Z: a few groups of rows, each row roughly a mix of its group's hidden directions
Z (79 x 15)
[[-13  -9  27   7  12  -6 -24  -1  37  17 -24 -61  25  -5   9]
 [  7   9   9 -31 -10 -32   6 -35 -39   2  16  16  25 -33  36]
 [  7 -49  10   4  -8  -2  61   1 -22   8  31 -12  11   4  19]
 [  7 -42  -7  30   6  13  64   1 -14  23   2  -8 -14  24   5]
 [ 14 -52   3  24 -18   7  28  23  14 -12  30 -26  -2  14 -35]
 [ 21  29 -42   3  10   9  28   0 -47  31   2  32  -2  -1 -13]
 [-24 -53  -6  18 -13   2  25  28 -14 -28  -3  18 -36  -6  25]
 [ 20 -35   6  30  14 -21  27 -46  -4  29  15 -32  17  -6  -3]
 [ 29  37  -2  -5  18  -6 -40 -17  10  34  18 -10  42  -6 -25]
 [-34  16  18 -11  -6  18  -6  23  43  -2 -35 -23 -17  35  25]
 [ 25 -34 -20  28 -21  -9  51 -10 -40   4  -4   9 -17  -6 -20]
 [ 26  22  31  -1   7  -2  50 -55  -9  14  -3 -11  14  14  -1]
 [ 27  35   4 -38 -14 -15 -25 -11   0  41  13  -9  46   0   1]
 [-18  -3   7 -18  10  10   9  34 -34   2 -16  33   4 -20  59]
 [ 17  11 -42  -9 -22 -36  -6 -19 -28  32  30 -14  24 -23 -14]
 [ -6  51  -5 -22   6  -4   4 -55  23   9  10 -16  -2  33 -15]
 [-15   9   7 -25  -6   2 -35  45 -18 -21 -14  34   8 -33  32]
 [ 17  19 -20 -11 -24 -32  21 -32 -25  21  31 -30  30 -17 -12]
 [-16  14 -37  31  -1   2  17  43 -31  17  -2  22 -16 -13  38]
 [ 15  24  37 -37  12  17 -41  -2  34  13 -19   5  21  25  -4]
 [-10  37   2 -56 -10   6 -36  22  -2 -10   5  36   9   2  22]
 [  3  16  14  50  40  17   5 -19  34  21 -21 -24  -8  23  -9]
 [ -7  20   3  25  40   4 -44 -22  39  21 -26 -26   3   3 -13]
 [ 21 -54  -2  25 -24 -19  31 -17 -26 -22  16   6 -11 -16 -20]
 [ 39  35  -3  -3  -2  12  13  -8 -30  30 -36  45  -5  11  -7]
 [-14  40  -3 -42 -19   4 -29  28 -11 -28  -8  39  -5 -11  17]
 [ 30  28   7 -25 -14 -15  28 -53 -17  35  -3  -6  18  14  -2]
 [ 12 -60  26  -9 -23 -19  -3  19  -6  -3  34   6  23 -16  28]
 [ 10 -43   3  39 -19  -8  43  -9  -3   9 -31 -36 -14   4 -11]
 [  9 -42  10  28   0  -6 -44  40   4 -14  -9  -4  14 -40 -10]
 [ -7  47 -25   2  12  13  -4 -12  -9  18 -48  32 -33  17   6]
 [-22 -30   0  -7 -33 -19  11  34  -7 -30  37 -28  15 -28  16]
 [ 28  -4  21  44  38  -6 -12 -38  14  20  -2 -22  22 -12 -23]
 [ -6 -47  32  13   6  -3  -4   3  21 -46  32 -27  13 -17 -16]
 [ 30 -35  -8  46   7 -14  31 -27 -24  14   4 -15   5 -19 -29]
 [-23 -23 -16 -14  -9  -7 -22 -13  22 -45   4 -29 -18  -4 -50]
 [-15  55  -2 -14  31  -5 -31 -35   5  20 -30   9   3  -4  24]
 [  1 -52  18 -22 -34 -30 -15   0  -5 -29  16 -15  17 -32   1]
 [-21 -24   8  -1 -40   6  31  21  14 -23 -28  -8 -40  30  17]
 [ 31 -52   2  11 -13 -30  16 -26 -25  15  35   9  16 -16   7]
 [ 31  16  -8 -15  -3  -2 -12  -3 -18  60 -15  41  10  14  28]
 [  2 -35  25 -19 -33 -15 -13  -3   3 -55  23  32 -15  -6   3]
 [ 38  -4 -10 -22 -35 -10  16   1 -51  20 -26  30   7 -16  -7]
 [ 18 -51  13  31   2 -11  13 -13  15   6  30 -42  21  -5 -25]
 [-16  29 -16  20  30  32 -10  14   9   2 -43  28 -38  19   0]
 [ -6 -41  -5 -14 -51 -11  32  15 -21 -34   1  16 -29   3   5]
 [  3  39 -20 -21 -19  -7 -13  -3 -35  -7 -30  52 -20 -15  12]
 [-13  49  -6  19  42  28  -1   2  26  30 -18 -12  -5  30   4]
 [ 20   3  24  49  30   8   5 -27  26  25 -33 -26   1  12 -15]
 [ -8 -13  -2  -6 -14  11 -16  61 -24 -21 -20  39  -8 -25  20]
 [ 25  60 -10   0  18   4  -2 -25  -8  49 -15  10  15  12  -3]
 [ 17   4  50 -43 -25  -4  21  -5   0  12   2  -6  34  13  35]
 [ 39   1  11   8  29   0 -15 -58   8  27  -6  13   6  14 -34]
 [ 14  57  -4 -26   1   8   9 -31  -4  36 -34   8  -1  27   0]
 [-26   8  15   5  34  20 -48  34  41  -5 -14 -20  10  -1   8]
 [-13 -20  20 -19  10  -2   8  26 -29   0   6  14  25 -32  60]
 [  4  42  28 -32  11  10 -50  -1  21 -10  -2  38   9   9  12]
 [ 17 -22 -32  -3  -8  -9  15 -42 -25  24 -23  34 -36  18  -8]
 [-16  11  -3  18  24  20 -44  41   8   2 -48  19 -13 -13  13]
 [ 10 -51   8   6 -26  -5  -1  49 -23 -23  12  13  11 -34   4]
 [-13  36   2 -25 -13   8 -49  22  36 -34   6   0  -1   6 -28]
 [-30   2  11 -41 -36   7  -7  30  17 -33  -8  16 -24  22  28]
 [-27  23  20 -41   7   2 -52  15  32 -16  10  -3  18  -1  23]
 [ -2 -47 -18  -4 -46 -15  43  14 -31 -14  -1  -6 -17  -9  -1]
 [  0  46 -18 -40 -38  -1  11 -10  -6 -24  12  26 -20  24 -19]
 [ 13  18 -22  35  29  10  21 -27 -19  29 -28  33 -31  14  -2]
 [ 12 -43   3  16  -6 -16 -20  38 -12  10  39  15  24 -29  29]
 [ -7 -28  -4  17 -12 -23   3  18  -7 -22  52 -32  25 -39  -3]
 [-25 -34  20 -35 -46 -11  -9  21  14 -39  -1  -7 -11   1  22]
 [  0 -14 -17 -16 -44  -2  39  26 -28  20 -45 -15 -10   6  11]
 [-16  31 -43  25  25  16  -2 -10  -1   1 -34  13 -42  12 -26]
 [-25  26 -24  18   6  19   2  52 -10   9 -24  25 -24   2  35]
 [-27   8   4   5  33  29 -23  48   9   4 -38  15  -9  -2  33]
 [  8  10 -14 -27 -28 -32  -1 -26  -7   4  34 -41  34 -17 -25]
 [-13  31 -10 -27 -30   4  32  20 -23  20 -27  15 -11  17  44]
 [-13  55 -13  -3  27  10  -3 -36  14  24 -31   3 -20  29   3]
 [-19 -51  31   8   0   8 -10  41  18 -42  14  -1  -3 -11  15]
 [ 32  -9 -18  18 -41 -15 -22   0   1 -21   1   8 -15  -8 -60]
 [  5  26   4  41  25  24  24  -9  21  27 -37 -12 -20  35  -5]]

one row of each group, then the others: which group is each in?
[ 14 -16  20  -9 -25 -27  39 -28 -15  -7  37 -33  31 -16   4] : V
[ -9 -38  47  -1 -16 -14 -27  -7  40 -37  -2 -22   2  -3   7] : U
[ 10  17  -5  11  15 -12  18 -67  13  29   6 -29   0  23 -18] : D

[  2  41  -6 -15  15 -21  -6 -55 -23  25 -21  18   3 -13  27] : D
[-16  -2  32 -37   4 -10 -23  14   6 -20  33 -13  41 -26  32] : D
[-29 -49 -14  20   3   3 -11  16  11 -49   6  -6 -32 -12 -22] : V
[ -3  47 -22  10  21   5 -17 -28  -2  25 -49  21 -25   8   2] : D
[ 32 -44  51 -12   2  -9 -15 -15  14   0  29  -1  36  -3   2] : V
[  2 -35  16 -13 -32 -19   0  37 -10   0  34  -2  30 -20  40] : V
[  8 -48  16  35   9  -4 -31  23  23  -5   7 -32  19 -24 -21] : D
[ 36  -7  -1 -27 -19 -18 -14 -10 -42  -5  16  44  20 -31 -11] : U
[ 18  -6 -17  -6 -12 -32   9 -52 -13   3  29 -30  17 -14 -39] : V
